In the rows, zero is written as 128.
A: 5 groups of rows, each row roughly a mix of its group's hidden directions
A (190 x 11)
[[157 105 109 163  99 142 116 172 141 109 131]
 [159 115 113 145 110 159 132 172 120 137  88]
 [153 130 143  89 155 112 113 132  82 156 118]
 [143 114 101 158 179  95 130 108 150 134 132]
 [134 143 125 118 124 138 150  80 166  88 146]
 [182 123 119 149 132 165 138 133 144 161 110]
 [134 114 175  72 125 140 144 152 133 132 122]
 [109  86 137 113 113 132 171 106 144 141 162]
 [125 112 137 141 124 120 109 180  88 159 110]
 [103 127 100 149 109 158  82 155 127 105 121]
 [115 162 135 114 188  99 119 126 122 109 124]
 [ 89 121 139  99 103  84 126 117 131 104 156]
 [132 160 112 158  74 129 129 163 140 131 140]
 [152 171 158 151 126 143 100  96 115 112 114]
 [109 116 157 142 123 161 134 171 148 153  97]
 [142 110 170  85 112 128 135 147 115 158 102]
 [120  74 132  83 112 125 144 136 155 142 122]
 [143  94 126 124 129 123 110 180 170 126 147]
 [124 110  99 163 126 134 124 133 184 104 147]
 [137  97 128 120  74 116 162 158 137 120 143]
 [174 100 145 103 140  94 140 122 162 123 120]
 [115 108  89 148 115 139  98 112 135  79 141]
 [152 125 120 130 192  98 123 121 157 125 123]
 [134 185 112 131 134 134 157  94 121 118 100]
 [120 138 119 163  83 131 167 151 146 152 117]
 [102 147 162 124  98 112 137 171 148 157 120]
 [112 176 129 126 151 115 166 147  93 144 129]
 [ 94 138 149 163 140 145 130 168 113 161 112]
 [124 118 161 103 130 167 123  89 102 142 100]
 [158 139 107 168 139 171 115 147 123 146 101]
 [109 157 161 144 119 111 113  90 148 107  94]
 [153 104 105 164 148 119 115 141 162 117  89]
 [ 92 107 158  79 135 110 139 107 116 146 117]
 [133  96 127 148 102 143 114 185 114 110 112]
 [110 141 149 142 136 164  92  94  94 128 106]
 [125  72  91 121 118 131 138 143 164 114 116]
 [179 126 155 127 156 129 100 139 128 163 109]
 [121 114 124 120 174  96 150  79 127 116 138]
 [163 117  98 125 121 104 139 172 163 133 146]
 [124 106 172  77 104 123 136 154 131 138 124]
 [126 131 117 150 118 173  69 116 121 138 123]
 [165 136  94 139 130  86 113 117 147 106 159]
 [119 135 145 126  67 156 120 164 132 140 115]
 [113 139  87 168 139 133 113 124 149  91 156]
 [144 108 161  78 113 136 152 101 105 139 116]
 [172  89 114 136 116 122 132 130 177 136 141]
 [137 120  91 151 121 168 133  86 114 101 144]
 [ 79 120 129 168 133 150 137 156 159 143 130]
 [118 153  94 119 121 113  96 182 110 125 135]
 [122  82 166  94 112  92 121 135 128 136 117]
 [120 142  92  84 120 164 131 101 129 141 157]
 [147 112 170  85 116 145 141 157 118 153 115]
 [129  94 150 128 109 166 101  87 152 113 126]
 [124 116 140 153 117 134 124 143 112 198 136]
 [165 148 150 144 105 106  90 141 143 102 106]
 [153 110 123 139  94 114 157 108 168 156 150]
 [122 107 103 143 107 148  70 146 137 104 118]
 [149 101 135 115 154  87 132 136 179 137 135]
 [176 161 111 147 111 134 114 156 144 107 151]
 [112 117 139 107  82 140 126 120  96 127 176]
 [125 165 157 167 136 133 100  89 128 108 119]
 [ 83 148 147 139 105  81 115 145 113 137 141]
 [ 92 102 121  90 135 116 164 131 129 148 163]
 [149 137 136 119  63 149 133 138 157 121 144]
 [ 95  83 130 125 162 143 136  96 151 144 143]
 [113 100 131 114 147 112  98 157  87 164 129]
 [154  79 134 125 114 131 104 100 170 120 124]
 [ 91 130 100 130 151 109 109 153  88 145 103]
 [ 96 167 118 158  94 128 136 158 111 114 107]
 [125 109 140 138  69 156 142 152 140 155 125]
 [124 122 144 111 164  71 109 156 140 138 122]
 [119  90 123 125 112 143 119 160 120 183 111]
 [ 91 104 150 120 107 114 126 122 127 107 183]
 [138 165 182 142  99 106 130 133 104 139 133]
 [127  97 104 138 134  84 130  86 137 111  99]
 [105 142  96 140 172 108 118 123 117  99 163]
 [153 133 156 171 130 112 117 109  80 131 114]
 [140 116 111 143 140  72 173 145 119 133 123]
 [128 118 121 114 139 122 173 112 114 153 183]
 [155 129 175 113  88 120 113 118 122 116  93]
 [133 121 101 116 129  93 132  75 126  88 123]
 [ 97  90 117  83 113 132 157 155 124 141 133]
 [102 106 137 138 125 147 141  83 149 132  80]
 [145 108 133 144 100 128 118 166 128 181 105]
 [ 97 151 123 158 106 154 134 174 154 124 141]
 [108 108 137 170 136  97 140 156 108 107  95]
 [ 98 152 139 158 131 126 169 117  82 118 130]
 [ 97 107 141 136 108 145 137 150 119 152  73]
 [ 85 123 161 109 118 139 118  88 101 104 120]
 [148  98 121 114 169 131  77 136 146 111 119]
 [ 96 151 105 170 111  97 141 106 122 103 116]
 [136 100 115 103 168 126 108 103  98  90 129]
 [133 136 109  81 122 158 111 101 125  89 148]
 [167 133 155 159 152 143 146 132 121 172 112]
 [117 155 131 160 135 106 169 117 104 108  90]
 [144 137 162 159 127 130 159 128 125 183 138]
 [112 135 148 112  75 163 135 147  95 136 128]
 [156 111 126 100 131 162 136  93 150  92 151]
 [163 135  86 158 151 151 119  94 133 111 132]
 [115 118 140 155 137 119 120 161 101 168  86]
 [130 113 100 127 113  96 170 163 153 127 154]
 [103 175 130 148 123 144 127 159  95 139 157]
 [ 93 129 136 122 169 105  96 117 121 153 163]
 [148 100  80 104 144 167 120 137 138 142 111]
 [142 122 137 105 114 134 116 154  78 161  96]
 [130 119 159 108  80 155 142 164 136 150 126]
 [115 144 133 143 145 135 143 106 176  86 156]
 [127 162  97 112 139  90 124 149 124 171 144]
 [ 80  95  93 113 125 111 123 125 147 100 145]
 [161 121 112  84 148 137  91 109 157 113 122]
 [ 95 144 130 116  94 108 136 103 150  92 161]
 [180 123 154 142 160 153 146 112 133 153 122]
 [126  82 142 112 108 116  87 103 123  97 116]
 [ 96 150 130 170 160 110 141 104 143  97 133]
 [137 159 120 133 129 136 167 117 112 185 111]
 [112  75 107 144 134  99 128  99 141 146 101]
 [113 179 145 121 102 131 135 111  91  98 142]
 [148 141 105 133 134  93 172 159 129 157 150]
 [122 162 145 147  86 130 119 123 146  91  94]
 [114 123 153 159 146 101 137 136  87  91 105]
 [125 145  83 186 144 131 107 120 117 125 124]
 [136 139 129 135  88  84 136 174 116 107 134]
 [106 144 143 107  95 168 116 139  99 114 162]
 [134 109 174  74 121 126 146 149 140 138 125]
 [123 155 169 118  89 146 122 120  94 108 106]
 [125 114 145 148 133 140 126 126 121 195 160]
 [104 107 149 113  87 147 141 100 110 120 166]
 [133 139  94 141 140  83 165 157 129 154 137]
 [ 93 122  83 138 170 138 141 135 137 141 157]
 [120 111 170  83 102 145 159 141 144 127 138]
 [159 115  93 139 127 160 113 165 155 121 155]
 [ 91 113 172 100 145 108 122  91 121 139 129]
 [133  90 146 124 132 137 139 115 156 163 177]
 [145  89 144  97 132  78 124 140 153 142 136]
 [141 153 106 113 112 143 146 142 163 115 180]
 [129 153 152 141 187 124 130 117 143  94 144]
 [145 138  97 173 154 142 119 150 156 140 100]
 [162  85 140  91 148 147 147 100 120 124 121]
 [128  71 132 132 154 131 125 123 173 152 123]
 [121 158 148 145  90 130 118 115 153  93  91]
 [145 122 168 129 129 164 143  76 128 144 136]
 [139 185 151 153 117 125  99 144 139 155 125]
 [ 87 169 126  99 116 133 128 154  96 123 151]
 [170 110 141 115  91 149 137 122 166 102 137]
 [161 131 152 130  71 120 125 152 114 107 107]
 [ 92  91 126 118 116  90 108 140 135  89 138]
 [110 148  99 168 113  88 137  95 125 109 136]
 [ 92 126 147  93 158 129 136 101  91 152 129]
 [162 151 115 147 148 102 115 124 147 116 179]
 [ 99  83 148  85 128 137 143 110 123 149 107]
 [114 128 169  83 100 140 132 150  95 135 118]
 [108 166 113 135 127 132 166 174 104 128 147]
 [122 157 113  93 135  77 126 143 109 156 142]
 [151  94 133 102 142 161 144  97 141 136 166]
 [138 114 112 145 142  73 174 146 123 129 119]
 [149 111 105 143 156  87 125 134 164 132  93]
 [101  94 156 146 145  82 106 146 122 112 136]
 [142 167 142 115  79 140 141 107  97 135 146]
 [121 152 135 109 177 149 107 142 103  94 111]
 [164 169 126 143  97 109 116 166 108 129 117]
 [105 148  86 130 131 100 116 181 122 121 124]
 [165 155 115 151 149 154 147 100 164 131 114]
 [157 174 140  98 129 139 126 122 105 103 163]
 [132 117 118 138  90 111 147  99 182 126 147]
 [139 136 140 150 113 116 139 147 151 194 123]
 [148  92 128 134 122 125  68 112 123 113 103]
 [101 115  89 153 154 138 161 108 153 140 151]
 [133 114 120 102 173 106 118  87 112  95 130]
 [134 112 144 154 113  93 129 128  97 130  74]
 [ 84 141 142 165 123 155 138 168 138 145 121]
 [146 158 126 114 136 132 132 108 151  85 175]
 [159 128 149 163 142 110  96 100 137 127  89]
 [173 152 138 111  96 104 109 161 133 111 113]
 [131 118 160 144 125 154 125 172 138 176 114]
 [173 146 154 151 105 124  93 124 151 103 117]
 [ 72 127 113 154  89 146 143 143 127 143 117]
 [123 136 138 110 113 182  84 115 155 127 139]
 [150 110 117 131 138 186 126 128  82 126 120]
 [128 151 125 113 192  97 116 124 122 107 138]
 [157 120 104  97 159 139 112  98 169 117 119]
 [153 145  86 154 141 164 110 104 117 101 136]
 [106 146 100 120 146 112 132  94 115  77 148]
 [ 89 109 138 138 150 133 158  77 120 147 137]
 [146 123 129 135 164  82  96 127 136 141  89]
 [116 159 119 140 116 192 117 147 141 134 147]
 [150 168 136 135 147 138 101 122  81 131  97]
 [134 130 142 125 149 116  84  84 104 149  99]
 [144  75 139 122 112 127 108  92 163 114 123]
 [181 125 117 167 115 144 105 137 156 115 116]
 [ 93 112 154 113 158 164 106 101 117 134 154]]
the one row of each list that fits no group (the others fit one group, some only roughly)
    z_525: [146 146  93 120 126 120 139  81 123  83 119]
    z_425: [117 158  95 152 124 130 115 100  76 113 125]
    z_191: [116 143 144 107 133 167 127 119  67 117 123]
    z_670: [137 135 112 110 118 114 143 185  98 137 161]
    z_4: [185 114 140 133 153  90 111 117 136 143 114]
    z_640: [140 142 117 167 117 148 181 121 144 159 125]
    z_863: [130  84 138 105 116  73 138 130 117 104 117]
    z_358: [109  86 141 145 162 151 110  93 122 147 109]
    z_311: [144 148 136 125 175 136 101 116  96 168 124]
    z_289: [130  92 144 126 155 135 138  96 183 126 137]
    z_683: [143 110 112 159 168 122 154 126 130 146  81]
    z_942: [143 176 163 147 112 118  98 132 103 106 117]
  z_525
    z_295: [148  90 148  88 141 119 149  84 126 117 127]
    z_386: [127 110 119  83 115 147 107 109 133 139 180]
    z_960: [176 119 136 113 158  96 141 136 163 136 107]
    z_585: [162 105 148 136 136 142 126  76 156 152 121]
    z_594: [112 104 150 120  95  85 142 152 158 144 145]
    z_428: [152 170 140  87 117 123 108 167 114 121 120]
    z_508: [101 146 100 129 119 116 121 184  99 109 137]
    z_832: [105 164 115 109  73 132 128 123 135  99 145]
    z_928: [172 166 121 123 159 133 138  84 132 125 137]
    z_992: [143 108 123 146 118  99 126 168 175 155 136]
    z_8: [140 171 119 117  95 101 136 168 141 144 151]
    z_64: [ 96 167 112 174 134 124 102 156 117 122 125]
  z_8
    z_572: [130 154 165 144  97 159  87 136 104 136 122]
    z_718: [ 88 134 108 132 132 151 145 110 100  84 152]
    z_588: [153 168 132 137 131 113 104 157  88 120 159]
    z_958: [129 141  73 127 153 161 149 117 151 137 150]
    z_999: [126  81 137 118 118  94 114 110 128  84 105]
    z_516: [139 111 130 166 115  98 140 126 166 130  82]
    z_140: [160 133 140 125 122 160 143 104 157 156 171]
    z_524: [124 149 164 112  74 118 122 124 118 111 161]
    z_114: [145 108 125 144  90 151 125 173 127  97 103]
    z_20: [105 146 149 114 148 107 191 115 126 126 125]
    z_758: [115 175 135 131 134 168 153 116 121 166 144]
    z_176: [167 103 132 118 180 111 104 145 127 147 138]
  z_572
    z_279: [129 163 110 134 163  83 145 145 129 145  99]
    z_682: [155 144  97 179 131 159 134 114 149 142 114]
    z_42: [149 148 132 120 173 108 156  80 139 124 130]
    z_136: [119 172 111 136 121 131 101 171 112 100 105]
    z_265: [ 83  89 131 163 148 141 124 106 143 133 103]
    z_965: [132  97 107 154 141 136 113 140 162  91  91]
    z_409: [133 117 151 140 141 145 103  69 122 141  96]
    z_118: [177 131 114 116 131 113 180 123 157 122 129]
    z_406: [155  87 135 114 134  79 115 120 131 105 102]
    z_162: [ 76 154 121 160 106 151 141 155 128 132 144]
  z_118
    z_639: [ 83 164 111 150 102 129 146 125 151  98 134]
    z_178: [121 110 149 109 102 100 155 117 178 132 150]
    z_41: [117 101 101 131 121 166 103 154 169 111 115]
    z_190: [121 138 139 122 119 144 128 156  66 158 109]
    z_549: [129 164 134  91 110 145 140 103 103  88 145]
    z_361: [145  85 134 109 137  75 137 136 139 105 108]
    z_574: [146 170 144 149 163 144  96 138 104 120 105]
    z_421: [125 176 154  94 122 122 104 139  90 118 119]
    z_813: [145 120 122 170 142 135 165 132 145 167  97]
    z_477: [143 111 107 123 129  78 143 128 136  75 132]
  z_477
    z_370: [ 99 121 109 152  81 125 100 154  96 126 121]
    z_491: [ 84 138 143 181 121 124 152 104 136 141 119]
    z_254: [119 165 180 105 115 104 124 102 117 117 112]
    z_721: [109 142 106 144 148  96 126  94 162  92 146]
    z_756: [162 119 146 143  97 103 100 173 123 116 113]
    z_885: [ 88 111 149  99 124 130 134 111 115 181 121]
    z_275: [137 138 153 115 118 145 126 174 115 123  74]
    z_771: [144 137 174 162 158 104 120 144 108 123 100]
    z_609: [156 126 128 124  84 136 140 141 124  73 106]
    z_152: [ 78 105 115 122 121  95 119 122 144  88 146]
    z_518: [179 161 137 159 105 126 108 133 141 101 123]
    z_891: [127 145 107 103 150 129  77 132 106  93 108]
    z_183: [144 139  90 135 162  93 104 148 119 102 152]
  z_885
